(in the rows, 128 means zero)
A single turn carries every row of the set below to another of its rows. Some are shown first; where does it send the rows asked next?
viba: 154; 143; 125; 125; 138; 123; 114; 135; 125; 108; 135; 130; 137; 148; 116; 112; 126; 120; 118; 161; 141; 131; 139; 128; 118; 102; 120; 120; 149; 126; 160; 120; 136; 130; 121; 134; 136; 135; 113; 108; 148; 123; 103; 130
Pigi: 110; 125; 149; 115; 120; 120; 118; 146; 112; 125; 115; 123; 158; 130; 120; 142; 124; 141; 130; 128; 119; 137; 128; 139; 135; 128; 139; 149; 102; 149; 154; 124; 129; 149; 144; 134; 121; 127; 123; 140; 145; 131; 131; 144
kaso: 118; 134; 123; 127; 138; 136; 118; 137; 107; 131; 124; 124; 137; 112; 118; 111; 117; 141; 107; 120; 130; 150; 135; 129; 130; 93; 139; 148; 100; 136; 166; 131; 128; 132; 130; 145; 120; 135; 128; 143; 126; 125; 145; 137
zab: 148; 128; 121; 151; 130; 124; 125; 128; 128; 134; 136; 161; 107; 129; 116; 103; 106; 134; 114; 151; 145; 128; 133; 120; 125; 115; 116; 97; 144; 153; 143; 141; 119; 127; 134; 134; 133; 142; 117; 109; 141; 126; 114; 129
dogem: 150; 134; 117; 137; 129; 123; 114; 131; 117; 139; 116; 126; 157; 141; 130; 146; 122; 148; 124; 119; 126; 125; 130; 135; 110; 136; 123; 129; 121; 124; 128; 134; 91; 135; 134; 129; 120; 140; 139; 152; 122; 126; 166; 136
lat: 97; 105; 128; 129; 122; 135; 119; 111; 123; 136; 144; 129; 116; 114; 122; 117; 118; 127; 120; 116; 144; 124; 133; 132; 126; 118; 136; 132; 105; 151; 145; 137; 134; 113; 144; 156; 130; 121; 131; 147; 131; 119; 142; 133
dal: 125; 120; 127; 128; 124; 133; 126; 148; 124; 131; 132; 134; 124; 107; 103; 126; 144; 117; 128; 150; 139; 134; 136; 141; 126; 105; 120; 132; 128; 132; 109; 134; 102; 142; 128; 113; 131; 101; 143; 112; 132; 135; 98; 124
lim: 83; 122; 142; 129; 120; 126; 129; 127; 119; 130; 131; 121; 140; 132; 128; 123; 123; 135; 144; 137; 120; 124; 135; 150; 120; 125; 130; 135; 95; 150; 128; 142; 119; 128; 132; 136; 133; 119; 150; 119; 136; 126; 155; 141
Sovud: 128; 132; 141; 136; 115; 107; 137; 165; 150; 120; 131; 110; 111; 122; 117; 130; 126; 137; 105; 138; 150; 133; 122; 129; 137; 118; 138; 141; 139; 137; 118; 137; 110; 147; 138; 137; 133; 144; 141; 126; 132; 138; 104; 141
Buri: 187; 125; 126; 128; 125; 124; 117; 132; 122; 130; 114; 121; 121; 144; 126; 122; 123; 138; 125; 132; 129; 129; 128; 114; 121; 159; 167; 122; 121; 129; 133; 142; 128; 133; 134; 135; 131; 116; 108; 107; 128; 129; 126; 131
karik: 164; 147; 117; 137; 128; 119; 138; 131; 117; 134; 128; 126; 134; 141; 146; 114; 141; 115; 148; 133; 118; 114; 117; 124; 115; 144; 151; 131; 125; 138; 144; 141; 117; 130; 130; 125; 140; 132; 136; 87; 110; 119; 125; 118
Logi: 125; 114; 103; 150; 148; 129; 133; 112; 124; 122; 138; 119; 146; 132; 154; 108; 119; 123; 139; 136; 121; 123; 145; 120; 127; 130; 115; 140; 129; 135; 141; 125; 132; 114; 141; 122; 116; 130; 134; 144; 109; 144; 150; 123
lopi: 132; 119; 107; 134; 148; 129; 103; 126; 126; 120; 129; 103; 150; 137; 134; 134; 118; 138; 128; 107; 128; 134; 133; 118; 107; 132; 113; 135; 126; 117; 127; 124; 132; 133; 153; 141; 122; 137; 108; 154; 119; 126; 145; 118
viz: 131; 125; 130; 107; 119; 122; 111; 152; 109; 131; 130; 124; 118; 112; 128; 111; 137; 146; 114; 133; 142; 143; 135; 122; 141; 103; 118; 156; 143; 124; 110; 154; 120; 111; 139; 122; 147; 140; 132; 113; 132; 122; 112; 130
Ludam: 129; 157; 134; 146; 115; 132; 126; 124; 121; 130; 124; 145; 120; 139; 122; 123; 107; 133; 120; 131; 136; 122; 120; 137; 133; 135; 105; 109; 145; 145; 98; 162; 119; 124; 133; 154; 140; 128; 119; 98; 140; 128; 120; 129
Fofa: 143; 128; 116; 148; 124; 135; 135; 125; 128; 128; 128; 119; 111; 139; 132; 135; 135; 129; 136; 109; 103; 99; 118; 108; 111; 140; 139; 118; 139; 134; 134; 127; 150; 123; 127; 131; 152; 123; 124; 111; 122; 121; 110; 112
Tufuf: 106; 123; 151; 122; 121; 123; 128; 128; 114; 125; 138; 123; 116; 117; 126; 125; 125; 131; 119; 145; 162; 133; 127; 100; 123; 111; 146; 131; 167; 120; 122; 131; 122; 133; 136; 133; 132; 108; 142; 117; 130; 140; 115; 133
ligo: 153; 140; 92; 142; 136; 140; 120; 128; 132; 131; 109; 132; 132; 126; 133; 116; 128; 153; 121; 119; 115; 118; 133; 113; 117; 130; 164; 109; 131; 115; 122; 134; 126; 111; 112; 134; 147; 122; 119; 111; 125; 134; 125; 131
tozu: 132; 163; 142; 119; 122; 124; 116; 124; 120; 122; 120; 120; 148; 157; 126; 133; 125; 127; 108; 149; 120; 119; 130; 156; 125; 124; 123; 127; 167; 131; 122; 139; 135; 126; 131; 139; 142; 122; 115; 108; 131; 129; 109; 131
Nud: 154; 111; 128; 148; 117; 131; 135; 118; 114; 122; 132; 130; 136; 144; 133; 139; 119; 123; 145; 131; 131; 115; 136; 119; 134; 152; 107; 138; 112; 138; 138; 129; 114; 124; 130; 127; 113; 121; 147; 149; 137; 135; 156; 137

tozu -> viba
Tufuf -> dal
And these:
dogem -> lopi
ligo -> Fofa
kaso -> lat

